D: rows in 4 groups, each row roughly a mix of its group's directions
D (156 x 12)
[[ 25  -5 -17  24 -37   4  32  68   8 -22  20 -23]
 [  3  17   3  28 -35  63  35 -24  -4  -1 -45  -8]
 [ 39  13 -17 -18  27  49  27 -17  47  33 -13  -9]
 [ 38  32   7 -17  22   5   4   9  44 -59 -35  10]
 [-17   8 -32  35  -1  52  31  44   8 -24 -25  25]
 [ 23   3 -49  33 -49  -1   6 -26  22  44  -3  24]
 [  9  -5 -21 -18  38  37   5 -16 -66 -11  33  24]
 [-20  18  67 -52   8  27   6  15   6  22 -25   7]
 [  7  42   9  -8 -49   3 -28  48 -25  29  -5  36]
 [-18 -29 -28 -44 -31   8  44  23  14   9  35  36]
 [ 47  10 -14 -65  31  17  20   5  15 -27   3  27]
 [ 14  12 -29  38 -57  10  24 -16  24  39  15  31]
 [  3   7  13  12  44  26  41  46 -14  -3 -50  24]
 [  6  23  11 -21  23 -27  -6  29  45 -31 -61  10]
 [-12 -61  16  12  15  11 -19 -16 -61  20  17 -23]
 [-14  33  -3 -39 -24 -27 -28 -30  -4  38 -48  22]
 [-33  38  51 -13  34   8   3  -3 -33  47  11 -11]
 [-73  47  16   6  11  -4   3 -37  -5 -22 -16   8]
 [ 33 -11  54  34  14 -39 -27 -38  -2   0  18 -23]
 [ 17   4 -28  65   2 -12  14 -65  11 -10   8  -8]
 [-33  22  28  -7  50 -37 -39  32 -13 -14 -22 -21]
 [ 21  52   3  53 -52 -10  14  17   0 -12  -2 -26]
 [ 38  75   8 -32  30   6  23  16   1 -11  -3  -9]
 [  5  -6  -8   7  28   5 -12 -68   4  -1 -16  64]
 [-56 -24  -1  32   7   7 -20   4 -13 -23 -53 -36]
 [ 38   2  24  -3  -5 -23  48 -12  15 -40  42  38]
 [ 37 -25  -1  44 -35 -23  39  27  27 -16  29  18]
 [ 53  -4  24 -15  59   3   9  34 -34 -10  12  20]
 [  6 -36 -22  -4 -15 -24   4  -8  -2   5  83  22]
 [-27  34  14 -32 -26  -3 -23  57 -39   0 -13  29]
 [ -1 -63 -48 -25  13 -10  -7  24  33  19  -3  30]
 [-48  31 -42 -31 -31 -24 -33 -28  13   1  22  10]
 [-17 -16  -2  35 -62 -31 -46   1 -10  26  22  13]
 [  0   2  56 -58  -3 -35   5   7 -19 -41  -5 -12]
 [-15  44  22 -43  40 -23  17 -30 -13 -15  34  28]
 [-15  29 -10   9 -11  74  17 -13 -30  39  -3 -22]
 [ 25  31  -6 -11  22 -30 -10 -33  -4  40 -21  62]
 [ 25  -8  28   9 -41 -62  11 -25  34  -8  17  29]
 [-57 -43 -35  40  29  10  14   3 -29  -5  13  -8]
 [-15   1 -23 -83 -18  14  24 -10 -24  22   6  13]
 [-39  -4  59  29 -20 -34 -12  -8 -10   0  13 -46]
 [-56  50 -32 -17 -31 -15  24 -31  14  15   1   1]
 [ 60  23 -22  31  10  12  -6  33 -36  -9 -36  19]
 [-15  24 -37 -34   1 -16  22  49 -58  11   5  10]
 [ 17  10   1 -19  10 -23  26  31 -80 -17  11  15]
 [ 15  -5  10 -40  59 -22  -1  -3 -33  -6  55  -2]
 [-62  -2 -19   2  29  23  26   5  42  32 -19 -28]
 [ 25  54 -25   0  19  39  34  15  48   6  -4 -20]
 [ -7 -14  21 -52 -25  -8   4  35 -18  47  46  -7]
 [  9   0  -6  -5 -24  34   4 -25  20 -10 -67 -52]
 [-45  23 -51  32 -27 -12 -11 -47  -7 -14 -14 -15]
 [-24  47  22   1 -32 -17  34  23 -58  -8  14 -13]
 [ 36 -17 -11   4  34 -12  -7 -19 -57  -3  22  55]
 [ 41  -2   8  -4 -32  57  41 -33 -17  23  22   6]
 [-55  38  10 -25   5  31  17  38 -22  36   7  20]
 [ -5  29 -25 -64  45  42   0  22  -2   1  -2 -13]
 [ 37  32 -33 -47  21 -51 -21   3  -7  25  13  -9]
 [  2  13  51  51 -33  31  22  13  -6 -37 -23  -1]
 [ -6  28 -69 -10  41  11  26  25  -5  -3  35  -6]
 [-17  31 -61   5 -12  40   9  12  23  42 -20  20]
 [ 26 -21 -58  -5  -7 -25  47 -11 -26  16  31 -26]
 [ 24  19  68  29  27  21   6  14 -33   3  -7 -35]
 [ 22   8  12 -20  30 -37   2 -39   9  19  20  66]
 [-55  -2 -16  14  31 -19  -8 -23  52 -30  31 -11]
 [ 20  34  32 -29   2  11 -15 -33 -56  18 -31 -29]
 [  8  10 -62 -25  39 -13  38 -14   7  28  33 -13]
 [-63 -10 -12 -26 -36  24  18  24  29   0  -5  39]
 [ 25  17   4 -75  38   2 -13  43   7   0   2  -2]
 [ 25 -57 -24 -24  -5   1 -41  -8  50   0  -9  25]
 [ -4  13 -22 -15 -78 -10   2  21   7   0 -25  44]
 [-34  40 -31 -25  -7   7 -22  19   3  34 -51  32]
 [ -1  30  51   0  22 -13 -32  12 -19 -42 -38  35]
 [-51   9  39 -41 -40  17   4  15  -4  21  -9  40]
 [ -2  25 -21  -8  13  23  49  16  55  38 -30  16]
 [ 17 -18 -21  -1   9  57   2 -15 -27  46 -52  -1]
 [-51  17  18 -14  31 -19  22 -55  -8 -11  35 -21]
 [  9  29   4  -4 -25   7  44  16  58 -37 -12  36]
 [ 43  16  57  13  23  -1   2 -44 -35 -23   5 -17]
 [ 13  17  15   1 -57 -17  23   4  70  13  13 -11]
 [ 23 -59 -51  -5   6 -24  11 -38  -6  -7  31 -18]
 [  0  55 -19  13  35 -27 -36  44  27   2 -12  21]
 [-22 -23  18 -37  37 -35  10 -14 -33  -1  39 -45]
 [ -6  -1 -75  13  26   8 -19  46   8  26 -14 -14]
 [-50   3  11  -6  10  56   1  16  -5 -50  -6 -38]
 [-12 -32  15   9  -2  52  12 -31 -59 -13  17 -29]
 [ 57   6   6 -26 -19  12  25  44  32  34  -6  29]
 [ 32  39 -56 -19   9  -2   0  36 -22  39 -24  12]
 [ 15   1 -21  55 -60   6  20 -46  -2  -4   6  16]
 [ 31   8  20  42 -17  34  -9  32  14  -3 -62  20]
 [  6  28 -31 -46  32 -22  31 -36  19 -20  41  -4]
 [-37  -5 -43  34  12   6 -30  55  36   6 -12  -9]
 [-17   9 -43 -20 -44   5  20  19  42  53  -2 -15]
 [ 31 -26 -54  34 -24 -28  19  32  27  21   7  20]
 [ 18 -14 -64  40  30   6  -2  37   8  35  -6  16]
 [ -2   6 -29   2 -40  27  16  64 -10 -11 -11 -46]
 [ -7  20  38 -15 -81  -5  -4  31 -16  10  -8   8]
 [-32  67  32 -16 -12  17 -14  38  -4  29 -17  -4]
 [-16 -63 -10 -52  16   9  27 -20 -23  26  19  -7]
 [-16  -8 -24  48 -62  36  29  23   6  15 -13  -1]
 [ -1 -10   6   4  26 -14 -15 -21 -29 -75 -41 -16]
 [ 18 -33  31   9   0  -8  41  11  14  -8  65  36]
 [-38 -62  12  13 -24 -29 -12  -6 -41  13  25 -23]
 [ -2 -29 -25 -11 -57 -34  -9 -42  12   4 -26 -38]
 [-39 -11 -14  -6  37   6 -54 -26  -6  51 -24  -4]
 [-16  -1  35   5 -30  -2  33  40  68   2 -12  15]
 [ 42 -28 -18  22 -29  37  30 -45 -23   6  -4  32]
 [-51  23 -62  13 -27 -16  16 -32 -12   6  -4 -22]
 [-52  26 -62  19 -23  -1   9 -27  19   9 -25 -11]
 [ 46  -7 -59 -25  -3  -9  23  45 -15  22   6  20]
 [ -9   7  18 -54  15  62  26  23  17  -3 -17 -30]
 [ -9 -22 -31  57 -65  -2 -18  10   3  -4  -7  25]
 [-43  -1  -5  48 -59 -24  10  -6  -6   4  32 -24]
 [-15   9 -21 -34 -20   6  16  -8  25 -48  59 -33]
 [ 32  -7   2  -9  16 -26 -30 -14   9  -7 -79 -23]
 [  0   8 -16  37 -49  18  12  -5  35  53 -39   1]
 [ 14 -27  74 -22  16 -13   6 -12 -10 -34  24  28]
 [-37  48   3   7 -16 -27   9  28  50 -44   8  -1]
 [ 50 -14  57 -14  26   9  -3  44 -21 -11   3  25]
 [-12  44 -27  24 -21  49  39  20  40   6 -13   8]
 [  2   9 -60  35  -6  14   8 -29 -35 -18  14  49]
 [  0  35 -42 -12  15  -8  43  25 -43  35  13 -31]
 [ -7 -17  14 -58  57  32  -3  17 -11  40  -5   4]
 [-38  -4  45 -29  33   0  11  43   4 -44  29  -3]
 [-13   8 -50  50  23  24  41  18 -40 -15   0  -7]
 [-20  28   5 -15 -47 -25 -15 -40  16 -13 -59   8]
 [  5 -11 -84  10 -11  -3  16   9  -4  32   3 -35]
 [ 13  -5  -7  27  42   9  62   7 -34  16  -4 -44]
 [-59 -15  18   1   7  59  11  19 -24   8   6 -36]
 [-51  -9 -38  54 -36  22   1   2   9  29 -19  -3]
 [ 37 -20  14 -74   4 -23 -21  -6  13 -27  -9  25]
 [-34   0  17 -43 -60 -19  23 -12  25  24  31  -5]
 [ 10 -15 -61 -13 -10 -19  10  59  20  13  32 -13]
 [-20   2  18  -6 -16   7 -13 -47  79  15  12  -7]
 [  4  -4  12 -27  66   0 -12 -21 -17  38  37  33]
 [ 26  25  22  19  -5 -27  21  52  29 -34  39  24]
 [-40  42  36  16  62  -5 -18   6  -8 -26 -12  10]
 [ 34 -11  19  20 -26 -21  16 -18 -65  25   9 -37]
 [ -2 -38 -16  23 -75 -22   1   8  19  13 -18 -29]
 [-16  43  35  14 -10 -35 -32 -29  30 -20 -40  24]
 [ -7  18 -50  56 -13  14  47   8  -7  -7  17 -32]
 [-36  20   4   7 -64  13 -27  14  29   4 -41  22]
 [ 36   5   8 -15  23  24  13 -37 -58 -44  20  11]
 [-25  -7 -15  40  45   4 -15 -54   1 -12   8 -47]
 [ 32  15  42   9 -35  -3 -22 -11  37 -31 -47  26]
 [-19  25 -58 -16  31 -13 -16 -35  26 -19   0  43]
 [-31 -39 -47  45  -1  38  12  19 -24  29  -1   4]
 [ 13 -42  40   8 -20   5  40  20   1   3  61  18]
 [ 29 -37 -46  42   3 -19  17  -4  22  31   4  45]
 [ 42 -45 -33 -40 -16 -28 -13  18  -2   7  32 -32]
 [-14 -42   7  22  53  29 -24 -14  55  -4 -14 -10]
 [-12  11   5 -16  32  27  -8 -18 -39 -59 -31 -38]
 [-51  41  30   1  22 -38 -11   8  -9 -50  14   2]
 [ 46  38 -32   2  25  40  15   2  44  -9 -27  19]
 [ 13 -26  34  -9 -12 -56 -10  29  47  35  20   2]
 [  7 -42  33 -11   5 -41 -26 -21 -14 -38  11 -50]
 [-20 -15 -35  61   5  35  12  24  25  -5 -29  32]]
the three rows of each list that fit no group, in list order (the others fit one group, some only roughly)
    q616: [-27  66  45  -4   0 -11  -1  33  15   9  33 -19]
    q219: [  7  -7 -69 -29   5 -30   9 -32 -45  -5   8 -17]
    q34: [ 50 -28  40   0 -15   9  25  32  23 -27  45   6]
    q125: [ 30  -7  -8  33 -23 -60 -12 -37   5 -46  -5  14]
    q370: [-52 -30  16 -51 -33  13 -15  -9  -9  38  10 -23]
    q88: [ 19   0 -40  37 -38  38  34  -2  14 -44  21 -10]
    q63: [-33  -4  45 -15 -48  19  14   1   2 -55  -6 -29]
    q52: [-10  23 -34 -30  28  13 -10 -56 -11 -28 -34 -33]
    q848: [  3   4 -34  -2  42 -13 -43   4 -15  69 -15   4]
    q147: [-27 -42  19 -15 -32  -9 -37 -23  -6  52   4 -37]
    q543: [ 31 -39  23  28 -26 -10  -2 -13 -10  63   9  34]
    q944: [-48   7  26  -3  -3  -7   9  19  -6 -47  65 -14]
    q259: [ 27 -12   2 -22  -5  -2 -20  71 -48  -7  -6  29]
 : q219, q34, q88
    q593: [-42 -18  13  -6 -61  31  -7  13  -8  -4 -18 -50]
    q394: [  1  42  39  45 -53   8  36 -17  17  -6  -5  -9]
    q436: [-40   7  -5  80  22   6   8  -1   0 -31  -9 -19]
    q425: [ 42  11  48  10 -23 -36   4  10  31  51  10  17]
    q325: [-18  -8 -10 -11  55  54   3   9  14  -6 -31  47]
    q977: [ 41  15 -42  28  51  24 -13 -18  41   5 -16   8]
    q828: [ 22 -45 -13 -44  33 -22 -28  18  13  50 -12   2]
    q963: [-32  -5 -49  -9  26 -14  -4 -24 -37  42   5 -43]
    q286: [-13 -59  -7  13   0  23 -43 -25  31  -5 -39 -27]
    q342: [ 40 -33  19  34  20   2 -27  37  15 -18  24  48]
 : q963, q286, q342
    q532: [ 41 -22  28   4 -17 -16 -30  63  35   6 -13 -15]
    q132: [-12  -5  18  -8  63  51  -4   7  21 -45  -4 -19]
    q270: [-14 -26 -49  25   2  11  -9 -61  10 -27  37 -12]
    q406: [ 29  17 -76  -7 -27 -21   2  28  -1  -9 -25 -24]
    q700: [ 24  -8 -34   0  34  32   3   5 -33  65 -16  27]
    q184: [ 31   0  -1  31  46  12  -3  45 -25  53  16  14]
    q79: [ 54  16  15 -63  11   6  11   9  45  -7 -20  -7]
    q525: [-38  -3  45 -10 -38  13  -8  61 -20   6 -27   3]
    q917: [ 35 -19  14  58  19  23  12  22 -35   4 -34 -33]
    q612: [ -2  -6  57  28  60  24 -32 -15   5 -16  -5 -15]
    q729: [-22  52 -13  52 -45  -4  -5 -14   4  38 -11 -17]
 : q532, q132, q270
    q999: [-15  21  50 -66 -21 -28  -8 -16  -5  19  20  19]
    q61: [ 12 -25   0  23   5 -47 -31 -25 -45  14  52   4]
    q941: [ 61  10   7  50 -23  11  10  11 -10  -9 -44  27]
    q191: [-23  29 -57  29 -47 -37 -11   3   3 -19 -24   5]
    q622: [ 56   3 -24 -18 -11 -39  30  36   3  -1  47  -4]
    q576: [ 81  15  11 -36  -2   3  17 -31  11  17  -8   9]
    q81: [ 38 -10 -16 -10  19 -66 -43 -26  -8 -24 -10 -12]
    q193: [  7   2 -24  29  31  23  11 -15  17 -76  -1 -29]
    q519: [ 22  -9  -6  62  -7 -24   0 -15  13  10  56  38]
    q463: [  8  -3 -80 -40  11  -3  15 -18  20 -29  -7 -12]
    q966: [ 22  31  24   7  -9 -27   3   7  -7  43  65  32]
    q152: [ 30 -11 -33   1  -9   2 -11 -45  56  19 -40 -28]
 : q191, q519, q152
    q747: [-41   9  68 -18 -28  11  -5  -6  39  21  13 -21]
    q72: [ -5  25 -16 -43  22 -29  57  -9 -17  26  40 -13]
    q594: [-16 -13  46  -7 -38  17  20 -64 -10 -20 -28   6]
    q27: [ 12 -47  23 -54  16  38   1   7  -3  28 -14 -41]
    q928: [ 21 -38 -18 -34  19 -11  -8 -45 -17  53  27 -16]
    q305: [ 54  12  42  35 -38   0 -19  17 -18  -2 -41  -4]
    q976: [ 47 -11  29  18 -32  -2  25 -30 -17  21  50  29]
    q449: [-33  57  10  21 -21  37  22  23  27  28 -28  -9]
    q47: [-24  22  31  -1   5  35 -31 -43  11  13 -55 -26]
    q9: [ 12  42  -2 -32  -4 -56 -20 -51 -28  11   3  12]
    q497: [-68 -26  19   1   1 -11 -36 -32  39   8 -10  18]
    q304: [-17 -40  30 -32   3  29  34  14   2 -41  48  -4]
    q764: [ 44  29  32  16 -18 -26  11 -43  41 -11 -14  33]
 : q47, q9, q764
    q790: [ 19 -16  36  -8 -47   2  31  58 -36  12 -12   1]
    q235: [-18  11  -4 -71 -33  -3  -9 -25 -26   9 -22 -40]
    q630: [ 42 -76 -14   0  -9  -9 -13 -33 -12  17 -21   7]
    q292: [-18  -8 -27  36 -21  17  20  34  43 -57 -16 -10]
    q813: [-23 -20 -17 -52   9  40  20   9 -59 -21   1  11]
    q796: [ -1  27   6 -14 -17  74  -1  33   4  -5 -43 -20]
    q82: [ 10   5  -3 -18  17 -27  18 -23 -56  -5  58 -36]
    q668: [  2  33 -37  32 -19  62  16 -21 -12  15 -35  13]
    q643: [ -5  10 -17 -18  60   8  48  12   4  42  21 -31]
    q880: [ 21   6  13 -38  25  20 -27   0  21 -10 -75  12]
 : q813, q796, q880
    q722: [ 40 -49  24 -25  25   1 -16 -46  28  25 -10 -19]
    q542: [ 44 -24 -49  54 -17   6  20  34  -6  11 -11  -9]
    q689: [-22  60  -6  27 -40   2  27 -13  20 -28  39  -1]
    q401: [  3 -57  29 -50   8   5 -23 -24  -8  40 -19  17]
    q358: [-53  36   6 -15   2  -7 -39 -39 -43 -21 -19  -5]
    q164: [-71 -39 -31  16 -16 -25   0   8 -23  23  15  10]
    q994: [ 24 -55 -51 -20  -9  24 -28  15  -7  27 -31  -7]
    q199: [-27  14  31  32 -52 -15  15   1  13   9  51 -35]
    q238: [-33  15  -2 -26 -13   9 -12 -64   0 -27 -53  -8]
    q114: [ 15 -32   7  56 -11 -12  -7 -44 -41 -21 -24  27]
    q145: [-22 -28  75  10  29  23   8  20 -28 -13 -16  -5]
 : q358, q164, q994
